Each named move below is a turn or a mirror, shown by a few rows before and after it. Which moves, in which order, take the first row of each later pair to the second? The first pair is answered.
K717 (before |-> after):
[  0   7   7   6  -2  11 -17  12  -9  26 -12 -13  -3 -19 -14 -32] |-> [ -3  20   7   9  -8  29  -3 -11   8  25 -20  -9  -6 -18 -11 -13]
[ -4 -20   6 -17  12  10   5  -1   8  10  -6   8  -1   2  10   1] |-> [ -3 -20   5 -19  13   7   3   2   8  10  -3   7   0   1  10  -2]
[  3   3   3  17  -8 -13  -1   4 -14 -16   4  -4  11  -2  -4  -9] |-> [  1  11   2  19 -11   0   8 -12  -2 -16   0  -1   8  -2  -5   3]
K362 (before |-> after):
[ -1   1   4  10   7  -3   7 -14 -20  -4  14   3  -2  10  20  16] |-> [  1   5   7  12   7  -1  -1 -10 -23   1  24  -3  -5   7  11   4]
[  3  20   3   9  -4   4   1 -15  -7  -5  24  -9 -14  -4 -12  -3] |-> [ -2   9  -4   6  -3   1  14 -23   3 -16   3   5  -8   2   6  23]
[ -5   4  -8 -19   5  23   5  13  17  17  -4   5 -24   0   2  -5] |-> [ -5   4  -8 -18   7  21   6  11  18  16  -5   5 -25  -1   5   1]
K738 (before |-> after):
[ 12 -26 -16  -4  -1 -21  11  -5   4 -26  18  11  11  27  11  34] |-> [ 10 -44  -8 -12   0 -27  -4  10   1 -12   0  11  26  20  10  23]
[  9 -12  10   2  -9   1  -7  -8  -3   0 -20   2  29  -7   1   9] |-> [  8   7  -1   8  -9   7   6 -24   0 -14  -1   2  12   0  -2  22]
[ 8 -2  5 -6 -7  8 19 -8 12  9 18 22  7 -9 -4 16] |-> [  8 -14   9  -8  -8   3  10   2  10  17   8  24  16 -15  -4   9]
[-11  13 -20  -6  14   1  -3  22 -15   0 -20  -8 -28   1  22 -16] |-> [-12  19 -22  -4  15   4   2  19 -13  -2 -15  -8 -31   3  22 -13]
K627 (before |-> after):
[ 15 -22   3  10  -2 -14   7  -4   6  -5  20  10  18  18 -15   7] |-> [ 12  -8   1  24  -6 -16   8  -5  -7 -12  22   1  14  16 -16  -1]
[  9  -3   1   7  -9 -22  -3  -1  -6   5   5 -14   8 -12  -9 -11] |-> [  7   5   0  12 -10 -17  -1  -6  -5   6  -6 -15   7 -13  -8 -10]
[  4  16   8  -1   3   3  -3  -6  -9   4   8 -13  -1  -8 -10 -16] |-> [  1  19   9  -1   1   9  -1 -11  -4   9  -4 -12  -1  -8  -7 -11]

Each pair is 2 to 3 moves apart.
[  1  -1   3   4   9   1  -7  -2  -6   2   6 -13   6  -5  -3 -13] |-> [  0   9   1   8   8   7   1 -11   0  -3  12 -12   0  -2  -3  -5] | K738, K717
[  3  13   4  12  -5   0  -1   1 -11  -7  11  -7   0   1  -9 -11] |-> [  0   2  11   9  -5   4  -6   0  -5   9 -13  -2  12  -5  -6 -12] | K717, K738, K627
[ -8  25 -17  13  -3   4   4  11 -20 -12   2 -16 -23   3  10  -6] |-> [ -6  -8  -4 -11   5   9  -2  15   5  13 -39   2  -2  -4  14   1] | K627, K738, K627
[ -3   6   1   1   0  12   3 -12   2   8  -8  10   4  -4  -8  -1] |-> [ -2 -12  -2  -6   3  -8  -2   5  -8   0  -7  12  10   1   1  -2] | K717, K362, K627
[  6 -26   4 -15   9 -12  -8  18  -6   2  10   2   1   6   1  -9] |-> [  3 -17  -2  -4   5 -17  -7  18 -19  -8  11  -5  -1   5   3 -10] | K362, K627
[ -1  -7  -4   0   1 -11   6   2  -6 -16   2   3  -8   5   9   3] |-> [ -6   9   1   9  -6   1   5  -5  -2  -5 -13  -5  -9  -4   5  -5] | K362, K627, K627
[  0  -3   9   2  -4  -8  -5   1  -6   5 -26   1  13  -1   3  -5] |-> [ -1  17   1   9  -8   3  10 -19   2  -7 -15   1   0   6   2  11] | K717, K738
[ -7 -16   0   0  -1 -13   0   9   0  -4 -29   3  11   0  13   5] |-> [ -5  12   4   3  -5  17  12 -21  17   3 -13   2   2  -1  -3  14] | K627, K362, K717
[  4 -16  -7  -2   8  11   2 -11  14  -4 -17   4  -7 -10  11   7] |-> [  7 -16  -5   1  11  -3  -8   7  -7  -4  -3  -8 -12 -14   4 -18] | K717, K362, K627
[  3  -9   0 -15  12   4   9   8   9   5  -1  10 -11   5   8   4] |-> [  4  11   3  -4   7  15  11  -4   9   7  10   2 -17   1  -3   0] | K362, K627, K717
[  8 -11   4 -17  11  -4   6  -5  13  -3  14  17  -1  10   9  18] |-> [  8  11   8  -2   3  -2  -5   0  -7   2  34  -5 -11   1  -8 -13] | K362, K627
[ -9   2 -13  -9  15   2   3   6  -1 -12 -15   6  -8   3  22  19] |-> [ -7  20  -7  -2  14  10 -12  13 -14  -2   6 -15 -17  -7   1  -9] | K627, K362, K627
[  3   9  -7   5   5  -1  10   5 -17  -7  12  -3 -26   0   9  -2] |-> [ -1  -2   1   3   3  -5   1  16 -21   7 -12  -4 -13  -8  11 -14] | K738, K627
[ -5   6 -19 -12  17  10 -12  24 -10   8   6  -2 -23 -14  14 -27] |-> [ -9   6 -19 -16  16  21  -6  13   2  16 -14   4 -22 -17  19 -18] | K627, K627, K627
